The rows below fall into families. The same turns and mirrors carry the whole set onto itself and the rows of a family onto each other. For each named row, which other rows are in its family? Write them in the order they are listed.
These 30 rows form 5 families of 6 rows each.
Zos: [  1  23  -3  -5  12   8  15 -25  11 -27 -16   7 -12   0 -27  28   5  12
  -2 -11  -9 -26 -12 -13   3   6  19  21  -1 -25   7 -14]
veviz: [ 15  24   0   5 -11   9  11 -23   7 -21  -9  -2   3   3 -33  23  24  32
  -7   5   2  -3 -19 -19  -7  -1  22  -3 -16 -24   8 -14]
sesi: [-26  22   0 -13   7  -6  -4  25  -7  14  17   5 -11 -22  25   9   7 -21
   3   7  -8  24  38   1  14   9 -16  30  23 -15   7   6]
movo: [-12 -32 -12 -16  -3 -15   2   6 -49 -16 -29 -20   8   4 -12 -24   1 -20
  28  -4 -20   9  28  -6 -27 -12  -1  13  12 -10 -17   1]
litud: [-22   2 -22  27 -18 -23  27   7 -25  13  54   0   4 -12  17 -19  23  -6
   1   9  26  -3 -13  29 -32   3  -5  34   6 -21  17  35]
budo: [ -1 -23  22   8   1  -9   7 -43 -14  -4   7   1  -6   3   2  -7  33  32
  -4  -4  44   8  22  16 -18 -14  13   2  -4 -13  38  -2]
bire: [  7  -2 -44  34 -23  10  -4  26 -29   8   2 -18  -3   6  -5  14 -13 -13
  18 -19 -11  -2 -38   9 -48  -7  11  15   0  -2 -10 -18]
tubu: [-14 -33 -15   3  -9 -21 -21  21 -32 -12 -26  -9  10  -4  -3  -9   6 -30
  29  -6 -17   2  10  -5 -51 -21   1  22  22   5 -23  -6]
zugik: [  5  41   1  -5   1  11   2 -18   8 -16   2   0 -18  10 -30  30  10  12
  -5  -4 -11  -4 -26 -15  -6  12   8  18  -8 -32   1  -6]
Bule: [-28  25  -2  -9  -2 -12  -8  27  -7   0   9  -1 -20 -18  29   0  -4 -24
  -9   4 -14  19  28 -18   2  25  -3  42  13 -14  -6  -5]
siz: [-29   6  -4  -1 -11  -5 -22  43  -3  -4  10 -11 -10 -42  26  17   3 -11
   0  10   6   9  36  -3   2  -1 -14  20  26 -24 -10   2]
mov: [  8 -15   9  -2  -1  15  25 -37 -27   0   3  13  -6  15 -16 -26  24  31
  11 -11  34  23   7   7 -16  -6  26  -7   2 -21  29  13]
laza: [-20 -40 -10   0 -11 -13 -16  12 -47  -7 -27 -20  16  -2 -12 -30  -1  -7
  46   4 -10  -4  17   1 -32   3  -3  24  19   6  -5   3]
zapus: [ 12 -11  14  -6  -2   4  26 -36 -30  -7   5  15  19  12 -11 -35  12  12
   4   6  31  12  22   8 -15  -4  14   0  13 -25  38   7]
Kug: [ -1  22  -6 -14   7   8   9 -21  12 -23 -22  -3  -4  -9 -30  25  29  32
  14 -16 -11 -13 -25  -3 -12   6  16   0   1 -18   4  -9]
mafa: [-19   5   0  16  -8 -15  27   2 -12  10  56  -8  12 -11  30  10  17   2
 -12  11  19  -8  -8  27 -10  -8  12  34   4 -22  10  48]
bodu: [-19 -14 -14  30 -17 -19  -1  23 -18  10  47  -1   1 -19  33   4  13   7
  -7  18  38  -7  -7  23 -30  -9  -8   8   5 -23  -7  34]
bofe: [ 18 -15  13   0  -8  10  28 -37 -29  -8 -14   6   4   4 -11 -16   1  27
 -10 -15  32   8   9  -1 -20  -4  26 -13   6   0  22  10]
soguz: [  6 -51   2   0  -3  -8 -23  18 -22 -16 -17 -24  16  -7 -23 -20   3  10
  32  -9 -12   7  24   7 -30 -13  -3  12  14   4  -2  -7]
kav: [-29  21  14  -2  -4 -17   0  25   8  13  32   7  -7 -37  33   6   9 -11
 -15  -1  -6  17  12  -3   5   6  -7  41   7 -21  -5  -9]
Zez: [ 29 -17 -19  37  -6   8 -11  27 -13   0  16 -19   3  -1 -16  15  -3   6
  22 -17  -1 -22 -32   3 -53 -12  17   5  -4   2  -7 -16]
Dezoz: [-17  -1  -9  24 -27  -8  15   8 -10  19  49   1   4  -2  28  -5  21  -4
 -14  18  29 -15 -14  21 -16  14  -4  36  -1 -27   3  39]
vurik: [ 12  22   6   0  15   5  -5 -22  11 -28  -4  -2 -24 -16  -4  41  29  17
  -2  -6  11 -14  -6  -3  -3  -4  16  22 -15 -18  17 -21]
lumi: [-30  14  13  -8  -8  -6 -15  16  16  22  19  15 -16 -28  22   6   6 -14
  -4   0  -4  18  35   6   9  28   7  25  16 -15   7   7]
Gar: [-18   4   8  15 -22 -28  10   9 -16   6  61   9  -1 -28  30 -18  22   8
  -6   7  20  -3   3  26  -4   2  -3  34   8 -12  15  35]
gumu: [  1 -14 -37  34 -45   1 -15  26 -43   2   9 -12  -4   2  -5   7   7  -5
  19  -4  -7 -11 -19   7 -66 -21  23  23   7   1 -11  -5]
mika: [ -7 -45 -17  -1 -18 -24 -23   7 -33   5 -27 -32   4  -6   3 -18   4 -17
  28   2 -15  11   4  -1 -34  -8  -5  25  14   7 -17  21]
Vun: [  2   0 -41  25 -36   8   1  26 -33  10  11   3  -8  13 -27  10  -2  -9
  13  -9   3 -20 -36   9 -54  -2  24  11  -1  -5  -6 -15]
Lepa: [ 16  -2  12  -6  -1  -4  17 -36 -16 -23  -8  11  10   8 -28 -14  20  18
   9  -3  29  14  12  -9  -9 -10  14 -24   9  -9  28   9]
refo: [  3  -1 -50  26 -25   5 -13  34 -25  16   7 -15  11  -1   5  11  -6  -8
  20  -4   3 -15 -26   7 -47 -10  25  23  19  10   3 -25]

Which other rows belong to the same family as kav? veviz, tubu, Gar, gumu, Lepa
Which other rows belong to the same family as Dezoz? Zos, sesi, bire, mov, laza
Which other rows belong to the same family as refo? Kug, mafa, bofe, lumi, mika

The rows below fall into families. The same turns and mirrors carry the whole set onto itself and the rows of a family onto each other. For each named row, which other rows are in its family? Write them in the order they are listed.
These 32 rows form 4 families of 8 rows each.
Remal: [ -4 -19 -26  19 -22  23  -5 -35   6  26  -9]
rubu: [ 24  -9   4  12   9 -28 -40   0 -10 -16 -34]
lumib: [ -1  19  14  29   6  -2 -44 -18  27  13 -18]
Zered: [  0  -1  -5  29   3   3 -46 -28  26  36 -19]
luv: [ 24  -6 -14   3  11 -11 -42  21  -2 -25 -33]
tavu: [ 25   1 -11  11  37 -19 -41  10   7  -1 -25]
Gebuf: [ 19 -40 -30   6 -13  -5 -10 -17 -25   0 -26]
sabu: [ 14   8  14  22  14 -21 -52  -7  12  -1 -29]
sanir: [  3  21  -2  20  12  10 -51   5  35   3 -22]
virom: [ -7  -6 -15  26 -12  20 -25 -35  23  36 -11]
sizok: [ 22 -17 -26  -4  -3  -1 -18  17 -14 -31 -28]
bevi: [ -1  -3 -32  10  -5  31  15 -16   9   8   2]
Ran: [ 12  -8  -4  25  14 -15 -58 -17  15  25 -29]
Bomor: [-10  18   6  29 -10  17 -22 -29  29  17  -8]
ridup: [-10  11 -21  15 -18  40  -8  -9  27   2  -6]
zevul: [ 24 -22  -7   5  -5 -19 -16  -2 -25 -25 -29]
deben: [-10   5  -6  21 -26  27   2 -30  13   8  -3]
keme: [ 17   9  -4  13  18  -7 -55  15  18 -11 -31]
bem: [  6 -33 -32  10 -23  13   1 -27 -13  12 -15]
ribod: [ -6  13 -22  20   5  30  -3 -18  28  21   2]
depav: [ 30 -14 -22   2  26 -18 -22  12 -13 -14 -25]
Fip: [ 25 -22 -33  -2  11  -2   2   5 -21 -17 -17]
nof: [ -1  -4 -30   6 -25  36   5  -3   7 -12  -8]
Zeget: [ 12  16  -6  21  34  -5 -44  -1  27  14 -16]
Nores: [ 12 -16 -37   2  -2  17  17  -6 -12  -8  -6]
famaz: [ -1  21 -10  24  22  15 -27 -12  35  23  -6]
nebof: [ 25 -35 -21   8   3 -21 -33  -8 -21   1 -34]
zutog: [ -8  21  -9  21  -3  29 -31  -5  39   9 -11]
zame: [ -1 -12 -16  12 -29  20  13 -24  -8  -7  -8]
Sopef: [ 23 -22 -10  15  14 -24 -52  -8  -5  11 -35]
poful: [ 12 -16 -33  -1 -18  20   2   7 -10 -26 -17]
rerab: [ 13 -23 -16   6 -21   1   6 -12 -24 -21 -18]

Which other rows belong to the same family as zutog? luv, sanir, sizok, ridup, keme, nof, poful
Which other rows belong to the same family as zevul? rubu, lumib, sabu, Bomor, deben, zame, rerab
Which other rows belong to the same family as ribod? tavu, bevi, depav, Fip, Zeget, Nores, famaz

The rows below fall into families. The same turns and mirrors carry the whole set onto itself and the rows of a family onto each other. For each named row, which other rows are in its family? Write them in the order they are listed.
These 27 rows form 9 families of 3 rows each.
gukog: [ 12  -7  11 -10   3  -4  -1  -4 -41  35]
Lubat: [-18  19  10  -8  17  40   9  13  -9   2]
gido: [ 9 12 18  3 41 27 12  4  1 32]
pap: [  9 -49   5  -8  44  31 -14   6 -37  -1]
pekap: [ 19  14 -15  12  53  19   4  -5   0   3]
dises: [ 14   7   1  11 -13  21 -22  -5 -13  27]
rodo: [  7 -21 -30  -7  36   0 -28  23  14  -5]
gim: [ -4 -30   3 -17  29   1 -21  35  11  29]
pipu: [ 11 -32  -7  -2  33  50 -13  -3 -23 -20]
babov: [-14 -36  -9 -24  31   1  21  24 -14   9]
nefa: [ -7 -22 -32 -16  28  11  18  13  -5 -17]
pezib: [  4 -35  20 -10  25  54  -6   5 -24   4]
Barop: [ 23  -5 -21  -1  16 -12  -9 -14 -42   8]
mil: [ 23  -4 -26  16  10  -3 -33  -9 -24  10]
Nif: [ -3  11  -7  12  -4  43 -15  11   2   3]
nali: [ -1  -7  -6 -11  10  28 -17  24  29   7]
binez: [ -8 -25  31 -18  11  35 -19   2  -6  29]
bevos: [-10 -24  19   0  19   6 -18  30 -24  42]
Vaso: [  8 -16 -35  14  37  -5 -31  13 -25  -5]
daraz: [-19 -15  14 -13  48  -1   1  25 -36  23]
Besa: [  5 -44  -6 -10  48  -3 -35  -2 -25   8]
seval: [ 18  14  -6  -2  -9  16  -1 -16 -26  10]
vides: [ 14 -16   4   5   8  -8 -28   4 -32  41]
medud: [  7  -8 -16  -3  18  38 -28 -17   2 -19]
bol: [ 14  -7   3   4  66  -1   3   7 -15  29]
kovel: [ -5   5 -28   1  50   8  -6   8 -25 -22]
fifu: [-15 -17  -6 -22  11  26  26  19   1   2]

Which other rows belong to the same family as medud? binez, Besa
Which other rows belong to the same family as rodo? gim, nali
Which other rows belong to the same family as nefa? babov, fifu
Which other rows belong to the same family as pap? pipu, pezib
Which other rows belong to the same family as Vaso? Nif, bevos

The rows below fall into families. The same turns and mirrors carry the whole set onto itself and the rows of a family onto each other. For each named row, which other rows are in its family? Write them in the order they are listed.
These 15 rows form 3 families of 5 rows each.
J: [ -4   1  -7   8  -6  -8 -10  22 -19   4  -7   6   1  39  11   4  43  -3
  44 -33   0 -19]
V: [-16  21   8  10 -28   2  -9 -40   3   9   9  22   7 -25 -14  -4  -9 -16
  39   8  10  21]
U: [  8 -19  20  31 -19  15   0  11   2  29  -6  28  37  -6   6  18  -2 -20
  39   3  18  -2]
D: [  4 -12 -38 -10  -4   8  -8 -13   3 -29 -40   7  -7   8   1 -18  46  17
  22 -22 -14  -2]
K: [-27  -1  17  16 -39  23   9 -35 -10  25  12  57   7 -10  -7   8  17 -14
   8  23  11   7]
F: [-10 -33  -4  24   2   7 -10  17  -6   0 -24  26  23  31  16  19  65  12
  27  -1   6 -16]
X: [ -4 -25   4  10 -12  20   2  39  -6   4  -5  20  10  37  16   7  28  -2
  45 -26   0 -31]
W: [-17   1  23  13 -16  10 -14  21 -10  18   5  27  20  10  28  12  29 -14
  37  28  31  10]
N: [-31 -14 -17 -23 -32  19  13 -50   5 -26 -18  43  16 -14  -6 -11  28  14
  13  20   2   9]
R: [-26 -25 -22  -1 -32  27  13 -45  19  -7 -10  29 -16 -19  -1 -11  12  22
   0  -6 -19 -17]
H: [-28   1 -30   3 -36   7   6 -45   4 -12  -3  34 -21 -10 -24   3  14  20
   7 -18 -20   6]
Y: [-15 -28 -25 -13  -7  22  12  -6  15 -27 -26  -2   3  18  13 -23  42  14
  30 -14 -17 -30]
B: [-37 -18 -10 -17  -7  17 -13 -14 -12 -26 -15  38  -4  23   3 -18  51  39
  24 -15 -10 -28]
P: [-31   3  12   3 -40  12   4 -27  11  15  14  24  14 -32   0   0 -23   2
  22  13   7   1]
C: [ 17 -10   3  32 -20  -3  -7   3  -5  25  -5  34  11   7   9  34  14 -28
  45 -12  21  15]

Which other rows belong to the same family as D? J, V, H, C
Which other rows belong to the same family as K? F, W, N, B

